grid = [3, 2, 9, 3, 5]
grid[0]: 3
grid[1]: 2
grid[4]: 5

arr =
[[-11.5,-3.9,4.1,-8.3,2.6,-0.5,-3.6,4.1,-11.3,-7.2,8.6,3.0,9.2],
[-19.4,-10.2,2.0,-8.3,3.7,-2.4,-7.2,8.6,-20.9,-9.8,16.0,1.2,12.9],
[63.9,29.7,-6.4,31.4,-16.7,10.7,28.7,-31.6,74.9,33.1,-54.4,-3.2,-57.7],
[20.3,8.7,-0.1,9.6,-0.8,3.2,8.9,-7.1,22.2,7.9,-17.4,-4.9,-16.8],
[0.4,2.4,-0.1,3.6,0.3,1.3,1.7,-4.8,3.0,0.3,-2.6,-0.5,-1.9],
[-31.3,-12.3,-0.1,-12.2,10.5,-9.9,-14.4,13.1,-35.3,-17.3,23.4,0.3,24.1],
[-11.5,-6.0,-0.1,-4.3,-0.8,-2.4,-3.6,4.1,-11.3,-7.2,12.3,-1.4,9.2],
[-7.5,-16.5,29.2,11.6,7.1,29.4,10.7,19.8,-20.9,-22.4,-32.2,-11.9,20.4],
[0.4,2.4,-6.4,-2.3,-1.9,-4.3,-3.6,-2.6,3.0,2.9,4.9,1.2,-1.9],
[-7.5,-14.4,31.3,9.6,3.7,23.8,8.9,17.5,-20.9,-22.4,-28.5,-12.8,20.4],
[-3.5,-6.0,10.4,5.6,1.4,8.8,3.5,8.6,-6.5,-4.7,-6.3,-2.3,5.5],
[0.4,0.3,-2.2,-2.3,0.3,-0.5,1.7,-0.4,-1.7,0.3,1.1,3.8,-1.9],
[4.4,2.4,-2.2,3.6,-0.8,1.3,1.7,-4.8,7.8,2.9,-2.6,-0.5,-1.9],
[20.3,8.7,-2.2,11.6,-6.5,3.2,8.9,-7.1,27.0,7.9,-17.4,-0.5,-20.5]]
arr[0, 0] = -11.5
arr[6, 12] = 9.2
arr[13] = [20.3, 8.7, -2.2, 11.6, -6.5, 3.2, 8.9, -7.1, 27.0, 7.9, -17.4, -0.5, -20.5]
arr[4, 7] = -4.8
arr[:, 5] = [-0.5, -2.4, 10.7, 3.2, 1.3, -9.9, -2.4, 29.4, -4.3, 23.8, 8.8, -0.5, 1.3, 3.2]
arr[10, 1] = -6.0
arr[4, 2] = -0.1
arr[5, 4] = 10.5
arr[12, 7] = -4.8
arr[3, 6] = 8.9
arr[13, 3] = 11.6
arr[11, 8] = -1.7
arr[8, 1] = 2.4
arr[12, 2] = -2.2
arr[5, 11] = 0.3
arr[2, 6] = 28.7
arr[5, 5] = -9.9
arr[1, 12] = 12.9
arr[6, 8] = -11.3
arr[10] = [-3.5, -6.0, 10.4, 5.6, 1.4, 8.8, 3.5, 8.6, -6.5, -4.7, -6.3, -2.3, 5.5]
arr[2] = [63.9, 29.7, -6.4, 31.4, -16.7, 10.7, 28.7, -31.6, 74.9, 33.1, -54.4, -3.2, -57.7]
arr[8, 2] = -6.4
arr[:, 6] = [-3.6, -7.2, 28.7, 8.9, 1.7, -14.4, -3.6, 10.7, -3.6, 8.9, 3.5, 1.7, 1.7, 8.9]
arr[8, 7] = -2.6
arr[5] = [-31.3, -12.3, -0.1, -12.2, 10.5, -9.9, -14.4, 13.1, -35.3, -17.3, 23.4, 0.3, 24.1]
arr[:, 1] = [-3.9, -10.2, 29.7, 8.7, 2.4, -12.3, -6.0, -16.5, 2.4, -14.4, -6.0, 0.3, 2.4, 8.7]
arr[:, 8] = [-11.3, -20.9, 74.9, 22.2, 3.0, -35.3, -11.3, -20.9, 3.0, -20.9, -6.5, -1.7, 7.8, 27.0]
arr[12, 12] = -1.9
arr[0, 9] = -7.2
arr[13, 10] = -17.4
arr[:, 2] = [4.1, 2.0, -6.4, -0.1, -0.1, -0.1, -0.1, 29.2, -6.4, 31.3, 10.4, -2.2, -2.2, -2.2]
arr[5, 12] = 24.1
arr[11, 11] = 3.8
arr[1, 6] = -7.2
arr[11] = [0.4, 0.3, -2.2, -2.3, 0.3, -0.5, 1.7, -0.4, -1.7, 0.3, 1.1, 3.8, -1.9]
arr[9, 0] = -7.5
arr[11, 2] = -2.2
arr[7, 12] = 20.4

W = [[3.2, -44.0, -23.7, 23.6], [14.0, 2.2, 41.4, -11.9], [-11.7, 14.3, -18.1, 10.1], [-0.1, -60.5, -19.2, 27.5], [1.2, 21.8, -31.5, 30.2], [14.0, 71.6, 4.9, -16.6], [-10.1, -8.1, 8.5, -21.8], [8.3, 9.4, -3.5, 3.1]]
W[0][0]: 3.2
W[0][3]: 23.6
W[0]: [3.2, -44.0, -23.7, 23.6]
W[:, 1]: [-44.0, 2.2, 14.3, -60.5, 21.8, 71.6, -8.1, 9.4]
W[5][2]: 4.9
W[:, 2]: [-23.7, 41.4, -18.1, -19.2, -31.5, 4.9, 8.5, -3.5]
W[5][0]: 14.0
W[2][1]: 14.3
W[7]: [8.3, 9.4, -3.5, 3.1]
W[7][1]: 9.4
W[5]: [14.0, 71.6, 4.9, -16.6]
W[6][3]: -21.8
W[6][1]: -8.1
W[3]: [-0.1, -60.5, -19.2, 27.5]
W[2][0]: -11.7
W[4][3]: 30.2
W[5][1]: 71.6
W[2]: [-11.7, 14.3, -18.1, 10.1]
W[:, 0]: [3.2, 14.0, -11.7, -0.1, 1.2, 14.0, -10.1, 8.3]
W[6][0]: -10.1

B =
[[-32.8,67.9,-19.0,47.3,38.0,-5.6,-34.2,33.6,-48.7,13.3,36.4,71.4],
[38.1,-15.1,-56.4,56.6,23.6,20.2,-23.3,-20.5,23.3,3.4,-46.7,-8.8],
[-59.4,62.9,-67.6,64.1,24.9,77.9,24.4,-39.9,30.7,62.1,-57.5,-54.6]]
B[0][0]	-32.8
B[2][9]	62.1
B[2]	[-59.4, 62.9, -67.6, 64.1, 24.9, 77.9, 24.4, -39.9, 30.7, 62.1, -57.5, -54.6]
B[0][4]	38.0
B[:, 9]	[13.3, 3.4, 62.1]
B[1][2]	-56.4
B[2][5]	77.9
B[2][7]	-39.9
B[:, 3]	[47.3, 56.6, 64.1]
B[1][7]	-20.5
B[0][9]	13.3
B[2][2]	-67.6
B[0]	[-32.8, 67.9, -19.0, 47.3, 38.0, -5.6, -34.2, 33.6, -48.7, 13.3, 36.4, 71.4]
B[1][8]	23.3
B[1][1]	-15.1
B[1][5]	20.2
B[1][4]	23.6
B[1]	[38.1, -15.1, -56.4, 56.6, 23.6, 20.2, -23.3, -20.5, 23.3, 3.4, -46.7, -8.8]
B[2][6]	24.4
B[1][0]	38.1
B[:, 0]	[-32.8, 38.1, -59.4]
B[1][3]	56.6
B[0][10]	36.4
B[2][1]	62.9

data =
2.449,2.417,-0.568,-2.400,0.769,-2.305,0.240,0.734,1.540,0.912,0.190,-0.160,-0.775,2.197
1.347,0.151,-1.968,0.145,-2.075,-0.388,0.432,0.895,0.975,1.851,0.246,-1.721,0.684,0.186
0.805,1.864,-0.131,2.185,-0.193,1.770,2.444,1.029,-0.789,-0.375,0.069,-0.231,-1.536,1.587
data[0][-14] => 2.449
data[0][9] => 0.912
data[-2][4] => -2.075
data[0][-11] => -2.400
data[1][-4] => 0.246
data[-1] => [0.805, 1.864, -0.131, 2.185, -0.193, 1.770, 2.444, 1.029, -0.789, -0.375, 0.069, -0.231, -1.536, 1.587]
data[2][0] => 0.805
data[1] => [1.347, 0.151, -1.968, 0.145, -2.075, -0.388, 0.432, 0.895, 0.975, 1.851, 0.246, -1.721, 0.684, 0.186]
data[-1][3] => 2.185
data[0][5] => -2.305
data[1][9] => 1.851
data[:, 6] => [0.240, 0.432, 2.444]
data[0][-6] => 1.540
data[-2][-6] => 0.975
data[2][-9] => 1.770
data[2][-7] => 1.029
data[-1][-2] => -1.536
data[-2][-13] => 0.151
data[0][-8] => 0.240
data[2][-6] => -0.789
data[:, -14] => [2.449, 1.347, 0.805]
data[:, 10] => [0.190, 0.246, 0.069]
data[2][6] => 2.444
data[:, -10] => [0.769, -2.075, -0.193]
